In the rows, 128 means zero.
Where one turn sends some rows of the set: a few examples, then the rows asked:
Fisu: [129 133 104 143 130 162 132 156 126 186 130 126 112 115]
tibuk: [126 119 126 127 134 106 107 181 134 102 143 101 140 140]
denem: [119  99 127 110 139 122 155 134 159 112 127 191  99 108]
pibe: [169 128 147 109 156 123 170  99 138 108 116 128 144 114]
biku: [122 111 117 143 151 116 138 107 121 163 113 166 135 170]
Peki: [152  78 148 153 113 114  96 117 155 130 135 156 137 101]
tuzof: [159 131 123 176 141 140 122 146 156 106 152 123 110 145]
Ladad: [136 134 152 145 137 123 151 140 101 124 152  85 109 136]
kepor: [147 145 100 127 118 156 151 149 120 144 144 114 129  86]
fot: [150 109 121 110 158 103 131  84 135 128  91 159 113 130]
Seku: [ 99 110 128 145 141 107  99 171 149 123 120 102 131 138]
zuvuz: [115  94 149 122 127  98  87 161 151 127 105 113 131 119]
teti: [146 101 105 118 166 128 140 150  99 159 127 165 158 144]
gade: [140 103 102 116 142 141 106 138 128 183 121 145 100  92]
motav: [166 122 154 113 151 150 163 153 124 159  99 134 155 126]
gemoz: [112 101 130 124 144 134 155 152 153 136 136 194 102 136]
Sovi: [144 137 123 120 144 135 158 120 139 123  65 127 131 101]
gotis: [130 119 141 112 124 136 177 143 159 101 132 174 113 106]
sakos: [158 115  99 100 131 136 124 130 123 143 135 132 116  64]
doneg: [105 100 148 156 155 115 126 133 108 165 143 107 105 141]
zarak: [118  83 146 127 135  90 107 106 103 147 127 125 103 108]
luniz: [123 119 144 127 129 147 177 161 153 126 142 177 115 135]
tipuz: [179 117 129 147 100 119 110 132 137  94 151 146 128 124]
Fid: [133  92 141 182 155 135 108 133 174 142 136 134 120 123]
vinot: [149 116 148 116 116  97 131 114  97 106 136 104 107 103]
nar: [142 105 148 106 119  98  96 170 136 106 128 111 141 121]
romun: [141 130 142 142 149 136 178 123 124 144 138 134 167 154]
paf: [124 116  73 124 159 113 136 118 114 125  93 157 133 118]

sakos goes to kepor
Seku goes to zuvuz
Now these:
luniz goes to gemoz
paf goes to Sovi
Ladad goes to doneg
biku goes to fot
Peki goes to tipuz

Where one turn sends some rows of the set: a few examples, then the rows asked:
Fas: [131 147 120 122 127 156 139 168 112  80 120 114 129]
gugo: [107 115 115 100 151 130  99 153  83 113 146 167 155]
Sasu: [ 71  91 118 170 121 153 102 140 151 145 138 143 148]
Vadid: [129 127 126  99 101 120  92 153  80  97 157 145 142]
fesan: [117 154 119 129 138 156 120 162  99  77 131 136 135]
far: [115 150 109  92 137 142  97 155  90 100 117 127 152]
nul: [133 144 136  99 119 164 139 160 130 112 123  89 147]
ger: [ 78  82 121 157 111 144 106 148 149 157 148 158 140]
nivug: [119 147 123 116 133 145 118 169  93  90 148 163 128]
muget: [135 136 126 101 117 139 135 180 101 102 146 158 117]
Benol: [145 124 124 101  91 130 118 156 103  91 129  93 139]
gab: [118 139 122 118 115 132  86 141  81  81 145 125 153]
Kapa: [102  80 131 162 104 134  85 133 154 150 125 143 169]
lokob: [ 85  77 119 168  86 165 117 134 141 126 123 115 163]
Vitun: [125 117 108 113 143 151 131 152 116  94 100  88 157]
dere: [ 76  93 132 176 107 153 106 147 149 130 136 137 179]
kariv: [ 89  87 133 170  96 154 123 153 161 133 125 115 173]
nisu: [ 95  62 126 143  72 147 122 147 135 148 144 149 149]
loken: [106  77 134 156 100 130  89 137 155 155 128 148 164]
pak: [ 79  88 117 170 115 157 115 142 161 143 127 120 147]
tekil: [143 135 124 105 113 146 148 180 113  96 129 127 118]
Lako: [110 159 132 119 142 171 112 145 114  98 130 104 161]
sil: [135 137 112  76 119 138 119 167 103 112 110 112 141]
nik: [ 92  78 119 158 103 151 127 151 167 154 127 122 137]
rus: [120 143 112  79 130 134  98 162  87 111 126 144 145]
rel: [ 91  75 122 149 100 143 122 155 158 163 142 145 134]
Gobu: [111  74 133 154  95 130  97 140 159 157 124 139 161]
Pufa: [ 74  81 121 170  95 161 102 129 129 126 137 141 167]
nated: [143  97 116  84 119 134 147 170 118 120 113 108 139]
Fel: [133  97 120  77 125 121 127 170  99 131 142 156 137]
sebo: [141 131 141  77 107 148 141 173 122 134 144 124 134]
Tirot: [123 139 142  84 122 143 115 165 103 133 165 161 141]
pirag: [129 138 120 119 108 139 102 143  95  76 128  93 152]
kos: [125 146 109  89 131 145 110 158 100 101 106 106 149]
vena: [100  75 137 154  83 144 132 163 162 147 133 128 163]
lafi: [101 127 109 122 162 149 101 142  94  89 120 125 167]
tuda: [110  77 132 158  98 135  97 137 162 152 118 129 165]
Tep: [104  81 130 165 104 137  90 133 159 147 119 131 168]
tet: [146 118 127  88  86 119 113 162  94 103 147 124 132]
kub: [ 94  76 139 150  86 138 120 164 152 154 150 155 161]
Gem: [ 98  65 123 151  73 156 131 144 146 140 128 121 153]
lamo: [132 135 114  70 119 131 113 169  95 119 124 135 138]
lig: [ 80  71 124 155  86 149 104 138 125 141 150 161 159]
tenif: [ 79  86 136 164 101 142 104 153 143 143 151 161 171]
Sala: [102 156 136 109 144 158  97 148  98 110 156 150 158]

sebo goes to nul
lamo goes to sil
Now these:
Gem goes to lokob
dere goes to tenif
Fas goes to fesan
pirag goes to gab
Fel goes to nated
Gobu goes to tuda
Sasu goes to ger

Where one turn sends some rows of the set: a few examples, then the rows asked:
Bupel: [113 132 170 152  97 154 116 176 136  85 167 109  67]
Bobo: [146 150 113 150 105 151 183 140 142 133  97 123 122]
sug: [105 105 132 128 110 122 122 119 130  97  88 129 117]
Sefo: [135 137 159 153  98 129 149 178 166  66 173  94 108]
ruf: [126 111 139 138 105 105 157 147 170  77 137  95 144]
dek: [135 123 134 145 111 106 160 135 169  81 114 110 148]
dani: [139 155 123 127  99 157 139 147 138 134  82 149 101]
ter: [136 161 122 115  84 159 135 174 120 103 107 158  74]
sepi: [125 125 170 139  98 147 123 173 125  85 168 100  61]
Baf: [141 156 103 163  97 143 195 182 137 106 145 107 100]
noda: [142 162 132 137  80 157 159 200 109  80 143 127  76]
Vigak: [101  91 138 129 107 117 126 122 142 103 106 108 126]
bem: [ 83 122 155 141 103 152 100 147 116  90 122 123  77]
Goda: [138 132 157 171 104 131 162 175 165  64 163 106 119]
Lof: [132 119 147 132 108 102 158 145 170  94 134  84 135]
rul: [127 161 104 133  90 162 157 190 114  88 146 120  65]
Gok: [107 139 166 168  98 151 128 182 132  71 164 116  72]
tid: [141 160 112 130  83 155 176 186 112  80 136 136  76]
fod: [157 152 119 153  91 144 200 180 128  88 139 104 116]
daned: [128 143 107 109  94 164 118 167 121 105 110 145  71]
bivo: [141 136 162 145 103 127 158 172 162  77 173  80 100]
Tolo: [132 140 128 125 100 152 133 141 127 136  75 135 117]
tipo: [ 99 105 138 128 113 132 116 120 142  90  96 117 124]
Mezas: [150 137 106 157 106 134 178 156 160 134 110 122 129]
Puzi: [150 139 119 145 103 141 182 144 142 122  96 109 142]
rogos: [ 98 122 150 141 104 154 105 143 105  92 122 130  64]
guma: [148 152 106 153  95 151 205 165 127  98 130 114 105]
butin: [122 150 160 166 102 157 135 175 124  73 165 115  65]
davak: [106 100 159 124  99 134 104 148 117 108 125 116  73]
kemu: [132 112 138 146 113 120 154 136 171  76 121 105 151]
duka: [127 155 136 120  85 162 118 174 108 109 103 147  75]
tisid: [109  97 147 119 106 103 124 130 144 113 104 106 117]
vize: [ 91 104 156 137 103 148 100 139 118 107 125 117  78]
sota: [144 129 109 123 103 149 133 146 149 134  87 147 111]
Fal: [146 152 151 169 107 127 167 170 166  67 160 104 116]

bem goes to Goda
Lof goes to davak
Now these:
Bobo goes to ter
dek goes to rogos
Tolo goes to noda
Sefo goes to Vigak
rul goes to Mezas

Where one turn sends some rows of the set: a few examples, then the rows asked:
Vezo: [ 96  86 123 142 122 103 151  84  85 141  98 122  89 107 103  97 175  79
 132 117 140  96 129 128 165 117]
mot: [133 140 143 142 141 160 144 120 130 124 133 110 151 131 114  78 167 137
 103 110 119 141  93 128 113 130]
lilo: [135 152 128 113 139 148 132 119 122 121 127 130 125 136 117  87 176 137
 134 110 123 128  88 119 102 121]
Dufub: [ 95 120 106 173 135 130 155  83 116 113 115  94 141 151 130 158 128  76
 144 111 147  69 176 132 126 126]
dol: [127 144 138 135 157 137 134 130 124 133 133 130 140 131 100  81 166 139
 136 101 114 136  97 114 116 122]
nubol: [124 142 148 138 150 135 132 125 127 135 130 129 147 126 110  76 165 140
 140 101 118 139  86 115 106 119]
kon: [ 99 125 104 199 106 139 125  77 139 126  97  80 120  81 125 123 108  77
 160 146 161 136 125 123 138  96]
vil: [ 74 124 118 168 100  99 118  61 146 127 120  98 144  97 154 141 144 128
 156 150 144 113 106 102  86 137]
Rom: [144 154 132 130 134 159 139 123 124 115 124 126 131 136 121  84 155 141
 116 108 111 148  97 116 110 135]
seval: [110 133 106 182 103 140 152  80 117 103  90 110 124 158 156 155  97  89
 145 112 124 107 169 111 114 143]
Duboz: [116 100 121  80 124 122 118  76  90 101 117  73 125 132 131 109 154 124
 128 112 148 101 121 126 166 120]
Tubu: [114 151 126 156  77  98 181  87 120 129  74 117 108 140 154 105 104 127
 163 120 123  92 149  97 120 123]
Dova: [107 139  91 190 127 112 162 101 155 110 112  98 160 104 132 121 105 115
 144 127 138  91 177  97 113 104]
Rusat: [121 118 141 148 107 128 146  55  80 118 108 105 119 116 155 149 162  70
 177 109 137  93 165 122 114 122]
guk: [133 145 151 139 155 138 137 127 120 134 135 125 145 126 109  77 160 138
 135  98 112 143  95 117 116 127]
Kefi: [106 120 125 136 118 108 117  60 101 120 143  99 118  78 119 152 185 114
 157 151 138 110 146 106 124 145]
paden: [142 113 129 162 124 107 135  80  90 115 109 127 115  53 164 103 129  76
 145 108 125 153 137 102 140 123]
tagim: [144 160 144 134 150 147 144 122 129 121 138 114 153 125 138  82 148 135
 118  99 121 140  93 127 109 128]
kiro: [115 107 101 125 104 137 105  79 130  80  99  79 148 129 164 109 102 138
 118 118 134 145 109  99 132 125]
viru: [ 99 128 135 172 107 123 159  80 108 153  94  72  98 116 113 112 114  75
 152 133 160 106 126 153 179 112]
Vuza: [144 135 110 155 112 122 154  85 104 104 116 110 118  78 117 124 154 107
 165 130 124 107 198  88 132 110]
supi: [ 96  99 130  99 102 113 118  65 113 108  99  70 145 136 165  96 134 131
 135 112 154 110  85 121 134 113]
tobe: [128 147 146 143 146 139 135 127 128 133 127 129 143 133 114  75 153 143
 134 100 111 145  88 111 108 127]
Vab: [ 98 118  97  97 128 115 120  91 125  96 107  77 135 162 143 113 107 134
 121 108 152  95 110 122 152 122]
sof: [ 78 105 134 163 119  78 156  81 120 149  92 119 131 103 166  87 128  84
 147 103 154  97  88 130 125 106]
lesem: [119 128 107 180 104 141 121  75 117 122  99  88  99  72 116 126 125  73
 170 147 155 141 138 117 147  99]
vipok: [104 109 126 190  75 126 154  67 134 123  91  98 145  82 135 101 156 118
 156 142 130 116 151  87  96  98]
Vinir: [112 101  97 191 159 119 147 107 122 114 124 106 141  84 119 111 116  78
  99 112 135 123 157 122 164 126]
Kopir: [109 146 140 163 103 110 157  77 108 151  91  83  95 111 141 112  96  74
 171 126 160 111 115 146 164 109]
nipo: [126 146 141 144 155 140 137 133 129 132 131 126 145 137 103  78 152 141
 126 101 113 139  97 117 116 128]
fuf: [122 149 135 139 154 135 132 132 134 131 129 130 144 137 107  80 154 141
 137 101 117 136  90 112 107 123]
suzo: [116 139 132 132 141 150 138 119 138 128 128 116 147 140 114  81 176 139
 121 113 131 122  80 127  99 116]
Zigu: [120  97  99 121 133 145 109  86 117  81 124  63 152 123 128 115 124 127
  98 118 138 128 138 114 164 128]
pemad: [104 126 146 158 125 111 159  80 104 135 139  75 126 124 111 141 139 121
 105 138 124 103 157 133 169 179]
kege: [131 159 129 120 160 140 138 126 134 124 140 121 147 134 125  88 161 134
 130 103 133 116  91 130 104 118]
lupa: [100 140 121 167  92 124 152  83 114 145  78  88  80 132 119 115  98  83
 157 135 152 114 122 138 168 118]
dopil: [ 96  95  96 200  99 125 135  91 135 115  77 129 118 103 142  99 108 100
 116 125 121 152 118  95 125 127]
mapu: [119 134 165 157 108  90 193  74 104 146 114  84 145  97 150  95 140 106
 158 112 141  78 158 125 137 109]
fube: [114 142 176 147  98  90 153  56  96 140 127  86 131  99 171 127 132 122
 144 129 125 122 122 123 133 168]
pamet: [135 102 131 110 118 130 106  66 100  88 123  66 156  92 165 105 133 122
 125 111 141 142 119 111 146 120]
mumo: [ 94 129  83 145 136  87 151 112 118 124  90 142  88 141 132 114 101  91
 139 103 141  91 127 118 150 124]
kavo: [ 79 108 121 184  83 134 145  60 122 122  78 105 131 151 159 140 135  88
 160 121 139  94 135 115  88 120]
mepul: [ 99 115 124 170  98 119 189  93 117 137  93  91 119 143  93 105 144 119
 125 131 128  76 175 115 155 124]
begob: [ 88 143  84 154 139 103 120  92 141 109 139 104 129 118 119 167 126 124
 140 146 141  94 151 107 123 151]
Topus: [118 141  93 185 126 134 125  89 130 119 110  86 111  80 120 135 100  72
 166 139 159 128 145 124 152 100]
Simir: [109 116 155 185 100 129 156  53 104 123 103  88 155 113 183 135 128  77
 156 108 136 110 148 125 102 125]
mefen: [116 100 135 178 110 154 155  65  89 114 111  86 129 128 121 148 157  75
 132 119 126 101 185 127 138 137]
nezet: [ 89 142 129 166  88 105 150  79 129 128 104  98 114 152 147 138  99 140
 120 141 118 120 125 110 131 180]

Tubu goes to vipok
sof goes to paden
Now these:
vil goes to fube
Zigu goes to Vab
fuf goes to tobe
kege goes to Rom
viru goes to Topus
Simir goes to Rusat

Where one turn sends some rows of the set: a few examples, then the rows asked:
Ler: [130  81 124 101 137 104 122 127 107  95 137 144 126 150 107  78 110 130
 141 154 129 147 114 184 133  88 154 129 144]
Nas: [122 105 121 116 100 132 105 142 121 113 111 141 151 134 160 102 124 154
 119 195  90 166 162 165 130 157 138 150 152]
gonur: [134 147 117 144 103 135 124 110 115  72 137 156 117 103 178 105 132 155
 163 145 160 132 167 151 135 124 138 164 128]
mep: [134 105 119 115 135 126 129 166 107  84 108 202 125 117 150 142 121 113
 128 134 102 139 128 135 163 113 117 128 165]
vug: [128 142 121 152 122 123  94 124 130  90 161 153 112 104 163 107 120 164
 165 171 134 122 170 175 133 137 121 149 146]
zor: [ 96 133 115 115  67  84 119 155 154 129 148 138 113 120 118  95 131 153
 141 186 102 160 107 116 132 123  87 125 108]
Vaf: [145 136 151 143 121 114 157 146  93 135 102 148  83 101 106  74 164 155
 135 158  97 108 153 108 126 114 142 134 173]
lenev: [129 125 136 165  99  99 137 127 115 122  70 152  98 129 121  64 145 136
 141 160 121  94  94 103 166  88 112 126 158]
suni: [132 120 115 110  88 164 116 128  97  85  98 128 163 123 153 114 127 132
 111 142 132 162 138 128 153 152 140 165 143]
Pipa: [ 79 100 108 101 111 124 149 123 179 113  93 138 112 106 155  87 161 142
 152 118 111 120 115 104 131 112 131 168 144]
kepum: [ 90 141 133 148 107 137 122 118  53 118 114 130 110  85 145  92 112 137
 124 177  86 127 119 147 146  81 157 148 146]
Muga: [105 110  79 111 118 146 109 107 103  96 129 169 136 129 113 100 140 148
 117 122 153 147 127 127  81 116 160 115 152]
kizos: [109 143 104 110  78  90 117 153 158 126 132 129 138 136 119 113 142 167
 131 175 104 166  89 127 127 126  98 135 107]
mupar: [ 76 110 141 131 108 123 121 125 142 116 112 100 132 135 122 138 146 121
 143 133 120 107  92 132 163 108 126 105 106]
dunin: [150 110 145 142 102 117 156 105  94 109 121 129 175 112 180  89 147 151
 123 189  94 123 123 145 148  99 133 148 135]
lat: [139 142  99 155  76 119  99 189 122 112 112 107 143 122 146 129 106 152
 118 170 139 117 113 134 120 113 140 142 161]
Dakav: [146 138 130 146  94 137 124 132 110  98 164 123 167  89 142  93 132 127
 103 174 109 117 113  94 165 125 118 169 169]
sofe: [107 139 120 116 104  86 109 147 148 130 135 169 105 144 111 101 144 139
 159 165 104 179 116 122 149 104  85 145 110]
dep: [ 69 107 122 134 139 115 120 130 135 131 133 129 119 155 119 125 162 133
 146 103 112 124  99 156 150 105 120 115 115]
ruga: [103 103 136 118 113 122 129 143 115  73 148 193 117 126 112 156 103 152
  95 136 115 140 150 102 132 114 128 139 137]
dimob: [142 116  87 134  78 119 100 117 138 102  95 132 141  94 118 117  83 168
 121 151 129 118 114 142  90 127 122 166 153]
Zos: [ 95 119  89  96  91 118 147 122 184 117  90 137 137 112 132  89 146 132
 141 132 100 142 100 122 129 133 130 179 142]
Nakez: [ 74 124 131 126 117 125 118 137 166 118 105 101 151 144 120 141 151 138
 134 138 111 116  94 133 154 116 146 126 120]
Par: [105 137 129 148  73 150 113 120  70 141 153 132  99 123 141 109 117 138
 109 189 103 126 125 133 125 104 127 176 177]
fibo: [ 99 142 127 164 109 137 130 157 120 116 163 193 143 142 140  67 108 148
 164 155 141 128 134  80 133 103 129 134 141]
sogin: [118 120 138 180 130 140 126 133  95 106 149 143 106 126  79 117 146 152
 112 127 103  88 151  98 128 109 121 133 168]
mufe: [119 108 126 143  95 112 132 145 138  97  78 108 153 112 140 103  82 164
 143 155 117 110 133 157 124  94 173 152 144]
bepe: [149 112 125 165 112 109 152 123  77 120 126 168 117 130 109  82 137 191
 146 149  84 132 149 135 107 102  90 118 141]
gar: [126 136 114 114 116 135  96 167 133 103 140 171 130 145 111  83 120 123
 151 176 138 165 143 109 135 107 156 134 188]
zap: [112 129 111 103  92  90 112 146 160 118 135 149 108 115 130  91 141 175
 150 166 110 163  97 103 127 115  72 143 115]
ligil: [107  99 114 167  91  95 149 110 117 141 103 153 101 135 121  54 139 180
 133 144 107  90  96 127 118 110 102 114 162]
mozaf: [ 95 130 128 173  83 103 129 127 121 116 121 144  90 124  93  73 139 166
 105 150 131  88 106  70 134 106 118 129 155]
Beni: [101 137 124 144  88 168 119  80  69 132 121 145 127  95 135  91  92 159
 148 149  94 131 116 137 128 111 118 155 174]
bov: [ 83 108  89 107  76 129 153 115 170 129  91 146 119 106 151  89 153 117
 154 128 106 128 119 112 123 133 120 159 147]
Dof: [156 124 123 156 120 122 169 146  87  96  98 162 101 106 118  71 149 119
 139 131  98 118 145 109 152  91 122 166 167]
radi: [119  92 149 147 143 107 125 109 125 110 142 182 116 151 119  89 108 113
 146 172 129  93 122 145 139  84 119 165 120]
Vide: [101 115  75 153 139 124 129 127  95 110 142 194 122 102 147  77 144 127
 125 127 135  99  98 132  98 114 118 133 125]
dibo: [152 127 153 138 120 109 151 121  82 130 121 139  96  96  81  68 132 181
 144 133  97 112 126 124 129 120 110 120 158]
Nune: [121 134 119 151 119 129 114 129 115  70 173 127 111  95 158 101 119 150
 148 129 153 110 148 172 150 131 137 160 135]
lol: [111 113 121 151 113 137 119  82 120 111 148 139 176  78 143  98 135 175
 104 172  81 104 136 122 113 138 125 137 154]
vomo: [108  80 115 119 111 117 164 159 110  99 148 192 134 137 151 116 102 168
 130 119  89 148 140 148 125 123 121 125 159]
loze: [151 130 150 146 107 137 151 121  78 136 121 133  92 125  96 101 166 162
 121 127 128  98 132 101 117 122 120 132 168]
nogul: [101 103 123 117 116 135  96 137 105  83 141 110 153 100 116 104 102 155
  91 153 100 145 135 160 150 160 144 144 133]
logoz: [ 69 125  93 115 101 127 146 124 163 121 117 167 109 124 126  89 160 126
 147 100 115 152 133  94 127 119 134 172 135]
melal: [ 83 109 142 125 126 118 108 146 151 118 128 103 121 148 139 137 162 154
 146 134 124 109  87 120 157 101 112 112 121]

vug goes to gonur
Ler goes to gar
Now these:
sofe goes to logoz
Nas goes to suni
Zos goes to Nakez
dimob goes to mufe
lol goes to dunin
bov goes to mupar
dibo goes to Vaf
bepe goes to Dof
Vide goes to radi
vomo goes to mep
kepum goes to Par
melal goes to zap
mozaf goes to ligil

